Families of rows that turns and mirrors carry onto each other, the same ones carrying the whole set onto itself: the rest of each named row's family, in list order:
5 families of 6 rows:
k719: [ -3   0 -12   0   8 -24  13   0 -31  -8]
k212: [ -1 -11 -13 -12  -3   0   3   2  19 -14]
k126: [  5   4  -8 -19  14 -24  -8  18 -11 -23]
k979: [ 15   1  -7  -3  16 -27   3   8   0   4]
k104: [  0  10  -4   2   8 -19   4  29 -16 -36]
k540: [ -5 -12  -6  -8   3  -4  -6  36 -16 -31]
k331: [  8   4  10  16   1 -10 -19  21 -29 -19]
k185: [ 13  19 -20  -7   1   1   1  23  -3 -11]
k954: [  5   1 -20   6 -17 -26  14  17 -18  -3]
k307: [  2 -21   0  -8  23 -15  -7   0  -9 -16]
k54: [ 10  -6   7  17  15 -28  -2  22 -12  -3]
k978: [-13 -23   9   9  10  -7  -3  16  -2 -31]
k642: [-17  -1  15   5  -7  12   6  24 -13 -26]
k33: [  1 -13  25  16   1   3  -9   5  -2  -3]
k921: [ -6 -16  16  -7   9 -22   4   2   8 -21]
k248: [  2  -3 -12  13   1  -6   4  19 -32   8]
k617: [ -7  11   5   0 -25  11  10   8  -1 -21]
k464: [  3  -6   7  23 -18   7  -6  -4   2 -15]
k812: [ 20   7   2  19  -4 -25   0   4  -6   3]
k734: [  8   7 -16 -19  -5  10  -5  -2  -7 -14]
k676: [ 17  -7 -10   0 -19 -23  -1  -4   9 -13]
k233: [ 10  23   2  16  -1   1  -4   5 -23 -21]
k172: [-14 -10  10   3 -19  -6  13  -8 -21  -9]
k245: [  5   5   5  15 -24  -4  -6   5 -22 -33]
k174: [  8  -9   5  -1 -17  -8   1  11  22  -1]
k852: [-12 -14  -3 -12 -10   7  10   6 -11   8]
k976: [ 12 -20   6  25  -7  -4 -15  20 -11  -5]
k238: [-16   4   1 -19  -1   7  12  12  -1 -24]
k671: [-18 -21   3  -3 -17 -13  14  22 -12 -10]
k965: [ 21  18 -11  -2 -19 -10 -12   9  -5  -7]

Which other rows belong to the same family as k245? k540, k307, k734, k676, k976
Which other rows belong to the same family as k921? k104, k185, k33, k233, k174
Which other rows belong to the same family as k979? k54, k642, k617, k812, k238

Families of rows that turns and mirrors carry onto each other, the same ones carrying the whole set onto itself: the rest of each named row's family, in list order:
4 families of 8 rows:
k646: [-18  -1 -25 -15   2  -6  -1 -12 -16  14   3  15   1]
k242: [ -4   0 -18   7  29  -5  -2 -13  -3 -21  21  -3  -2]
k940: [ -8  10 -19  -4 -14  -1   6  13 -19   4  -3  33 -12]
k76: [ -4 -21  -2   9  12  -6  11   1  -4 -10 -19  21 -13]
k123: [ -3   7 -20  11  -5  14   8  -2  -1 -19  -7  13  11]
k182: [-12  -9   5  -7   8 -25  -7  10  -4   7  26   4 -30]
k268: [ -9   3 -16 -19   8  -1 -15 -13  -7  14   3  17 -16]
k631: [-12  20 -12  -6  -8  -6  -9   8   1  -3  39  -2  -5]
k787: [ -3 -13  -7   2  19 -22   7  18   1  11  27  18 -20]
k204: [ -9  31 -12   3  -8 -15   4   0  -1  -5  30   8 -17]
k678: [-11   7  -5   6 -11  25   7 -12   4 -16   6  12   4]
k575: [  1   0  11  18   2  -5   3  20  14 -27  17   3 -19]
k699: [ -2  10   9 -13 -13   1  14  24 -12   4   0  14 -13]
k419: [ -7  26  -4   0  -1   4  -8   1 -16  -7  36  11  -6]
k285: [  5  20  -3  -6   5 -26  -8   6 -14  -2  30   9  -3]
k995: [ -7  -4   1  22  -4  -9  18  22   4 -27  16   2  -1]
k857: [-15 -11 -23  16  16 -11 -12 -16   9 -16  20   5  -5]
k461: [-10  18 -18  12 -11  11   0   1   2  -5  10  -6  14]
k766: [-10  -1  -4  32   6   2  10  17  10 -15  21   2 -19]
k156: [ -3  -1 -11 -27  -4 -13  -8  -9 -14   3  -2  17   0]
k398: [ -4 -13   3   9  15 -10  -4  -6  13 -15  24 -16  -6]
k687: [-18 -23 -13  11  -4  15   9   1   8 -11  -9   8 -16]
k616: [-12  -1   4  -4 -25  -6   4  22   0   9  -2  22 -15]
k237: [ -8 -10 -14  11  23  -9 -11 -13   3   2  19  -3  11]
k749: [-14  12  -7   1 -15  12  -5  -9  -4 -23  -8   2   2]
k217: [ -4  -5 -32 -14   5 -16 -13 -16   5  -5   0   9  -6]
k305: [ -5  -7  -9  -3  13 -36  -6  20  -8   3  14   7 -21]
k437: [ -6   8  -2  -8 -21  -3  12  21  -7 -14   1  21 -29]
k100: [ -7 -29 -11   4   3 -14  10   7  11  -4 -15   6 -13]
k937: [ -2 -21   3  -7  11 -20   2   6  -8  -8  10  23 -33]
k98: [ -8 -32  -2   0  13   4  -2   8   0  -8 -11  10  -1]
k950: [ -9   3  17  19  -3   5  15  22 -10  -7  22   8 -13]

Which other rows belong to the same family as k100? k123, k182, k419, k766, k156, k237, k437
Which other rows belong to the same family as k678? k646, k76, k631, k575, k699, k857, k305
Which other rows belong to the same family as k940? k285, k461, k398, k687, k217, k937, k950

Families of rows that turns and mirrors carry onto each other, the same ones carrying the whole set onto itself: the rest of each named row's family, in list order:
3 families of 6 rows:
k939: [-17 -23 -13  21  20  -9   2  12  10  28  -8  21  -3 -16  -8   9]
k413: [-15 -19  28   7 -10 -15  -7   4   3  12   1  17   6   0 -14  21]
k438: [-17 -17  19  10  -6 -10  -7   1   5  14  -8  26   5  -3 -23   0]
k841: [-12 -12  19  13  -1 -24 -24  11  -2  25  -8  26  14 -10 -16  13]
k832: [  2 -38  -1  -4   1 -23 -26  22   4  -4  -2  12  14  -6 -12  -7]
k145: [ -1 -26  16   0  -4  -9 -31   8   9  -9   4  14  27  -2 -17  -2]
k99: [ -7  -4   4  11  10  14   4   4  -3  17  -4  27   0 -27  31  21]
k447: [  4 -23   3 -11  -5 -16 -19   8  16  -2  16   5  21  -1 -17  -3]
k984: [ -9   9  -1  16  23  -7  -6   7  -4  23  -2  15   6 -34  24  18]
k417: [ 11  -9 -21  -8  14  12  -9   8  11   3  12  15  15 -27  29  -4]
k241: [-11   5  -5   1  19  12   7   6   2  17  -1  15 -11 -30  23  12]
k803: [ -9 -21  -6  24   1   9   1   3  11  27   7  17  -6 -20 -12  14]
k701: [-21  -7  -3  17  13  10   6   3   4  24  -1  23   6 -22 -14  19]
k859: [ 10 -15  14 -16   2  -7 -29  12   7 -17   4   6  10 -11  20  -8]
k573: [  6  -4  -9 -10  21  12 -18  13   5  -8  12   3  11 -29  29  10]
k814: [  9  -6  10  -8   4 -21 -34  16 -10  -8   6   7  22 -24  21   3]
k14: [  6  -8  14 -23   4 -12 -17   8   2 -13   4  14  26  -7  26   3]
k374: [  4 -18 -21  -1  25  -7  -7  17   2  -6   5   3   5 -30  28  -1]

Which other rows belong to the same family as k145? k438, k241, k701, k859, k573
Which other rows belong to the same family as k814? k939, k841, k832, k984, k374

